One vector is turned by the same rotation once a tick. Each row is the vector after some number of ticks, and that number follows the row.
The counts run from 0 to 491.
[102 141 138 166 173 104 146 157 150 121 123 134 135 122  96  82  67 142
 109 166 133  98 121 122  89  88 134 128 141 159]
355
[140 140 168 107 162 148 118  88 145 129 128 110 110 119 105 136 132 134
  98 191 117  72 121 120 111  77 118 155 125 155]
243
[142 135 172 110 164 151 115  91 146 128 131 111 112 119 110 134 133 135
  94 185 122  76 118 124 103  72 118 154 120 157]
242
[152 118 163 153 130 148  82 144 159 120 120 113 173 120 114 128 116 118
  92 169 104 123 157 120  99  75  85 141 107 160]
269
[136 137  99 120 189 122 148 135 156  97  99 135 113 141 124  87 102 127
 125 188 117  88 116 126  87  93 107 139 141 148]
19
[ 96 160 108 130 146 110 121 163 159  84 139 148 118 115 112 110 126 155
 141 126  70 122 171 135 102 101 113 114  76 172]
95
[119 110 173 150 161 132 103 155 163 110 143 118 108 132 129  94 122 169
  94 127  91 129 144 150  72 118  81 113 113 163]
69
[116 194 135 133 163 116 108 152 136 125 140 112  95 107 111  98 119 155
 113 139 113 109 155 136 112  91 127  93  91 189]
457
[ 77 156 157 139 128 127 153 148 149 111 125 166 130  94  93 129  91 154
 124 148  83 110 132  99  75  89 144 129 133 155]
321
[ 68 154 164 138 143 149 105 123 103 133 130 138 135 119  66 124  97 156
 107 151  75 104 153 128 114 110 108 136 144 155]
287
[116 124 144 127 141 130  83 121 144 154 152 139 111 140 125 130 140 107
  89 175 110 142 163 165 113 114  88 157 115 205]
172
[ 91 170 115  93 153 131 127 133 139  87 119 151  90 125 107 120 140 161
 148 147  58 106 163 136 100 115 101 121 118 156]
88
[ 83 166 130 122 156  90 117 142 141 122 154 117  89 113 101 102 121 168
 130 158 129  96 165 148 122  81 138 114 119 178]
127
[100 188 143 111 170 148 131 147 140 103 111 150  95 113  99  98 134 159
 130 146 101  85 136 123 103  96 141  94 117 150]
449
[127 160 113  98 166 140 127 104 142 105 126 170 121 124  99 159 140 114
 127 176  80  99 132 131 122  95 116 161  94 174]
214
[119 162  95 132 165 119 123 164 131 119  96 162 152 151  92 105  88 146
 124 180  93 123 149 129 107 121  81 125 148 163]
384
[ 88 132 150 124 160 123 114 165 154 107 116 133 112 125  99  78 120 168
 141 175 127  93 167 143  96  89 118 111 153 132]
483
[145 165 168 142 160 114 117 174 168 133 117 131 127 127 118 107 115 177
 100 168 130 129 132 122  96 103  96  91 126 171]
34
[ 93 180 166 144 121 116 146 152 149 132 137 152 126  90 105 138  95 156
 109 145  96 128 132  96  82  89 138 128 114 184]
326
[149 126 183 140 172 136 115 113 167 124 145 107 126 110 113 133 122 129
  84 161 128  88 116 130 101  73 123 147  92 172]
236
[ 88 146 174 137 146 120  88 167 147 158 146 164 123 118  89 123 130 160
 111 166 128 128 170 151 126 113 116 119 131 185]
162
[136 111 121 123 134 115  95 140 184 121 134 111 115 125 143 107 138 110
 121 188 133 112 173 151  97  68 107 146 114 175]
140
[110 198 138 132 162 113 113 155 136 119 136 117  98 109 110  97 121 161
 113 136 109 106 155 131 111  90 136  92  96 183]
456
[140 126 172 161 180 117 118 136 164 110 155 128 149 110 102 127 109 133
  95 142 125  95 122 131 111  74 135 136  79 175]
231
[ 73 158 141 104 175 141 123 126 137 121 131 139  75 111  99  94 139 145
 126 159 122  71 144 147 106  90 154 119 130 156]
120
[132 109 123 116 138 128 101 141 182 118 131 122 120 131 136 107 141 100
 128 196 133 110 167 150  91  69 107 146 121 164]
142
[121 121 170 108 149 153 110 119 158 114 129 120  78 128 139 107 149 153
  93 147  81 124 141 137  68 116  84 126 125 155]
76
[ 86 154 152 154 126 111 107 123 115 132 155 112 132 115  95 126  85 158
  95 132  75 135 159 127 108 104  96 140 119 184]
294
[113 182 147 142 117 119 136 141 149 142 137 136 113  93 129 141 102 130
  92 149 104 134 131 104  83  83 136 129 102 203]
331
[102 159 116 132 152 113 118 165 160  87 139 148 118 115 117 113 128 150
 138 120  75 124 170 138 101 103 118 111  75 174]
96
[128 151 134 137 149  95  99 140 139 111 136 114 171 119  80 129  96 161
 130 167 102 106 166 122 130  74  93 131 116 166]
259
[115 159  85 131 158 144 137 124 130 118 107 141 118 126 118 102  89  83
 103 181 108  95 124 122  93  78 133 161 127 178]
344
[ 96 157 128 124 148  79 111 149 150 126 158 109  99 112 113 103 122 160
 130 161 131 109 176 153 121  72 126 126 112 187]
130
[116 160 133 108 159 118 119 112 123 116 125 118 142 120  73 136 110 160
 132 186 103  77 150 123 137  78 105 144 139 152]
252
[132 182 125 133 160 112 101 146 139 124 144  99  97 118 126  94 125 145
 110 141 119 112 155 140 108  80 119 104  85 197]
460
[ 92 167 126 127 157  90 119 144 145 123 155 113  93 113 106 104 122 162
 134 160 128 101 169 148 123  79 136 119 116 180]
128
[ 91 169 121 111 180 121 139 119 115 103 124 146  86 137  98 112 105 172
 115 145  64 111 129 138 100 135  95 126 132 165]
416
[112 115 118 117 165 147 105 134 153  98 113 113 103 136 118  70 129 121
 127 180 118  80 155 152  88  81 110 129 140 136]
475
[ 85 118 135 131 135 149 153 123 153  90 114 158 127 112 107 126  97 123
 125 162  70 102 129 107  63  92 122 165 138 134]
314
[119 127 151 123 154 171 113 128 172 108 127 135  88 111 138 100 160  98
 105 147 109  92 142 139  74  84 141 127  90 164]
110
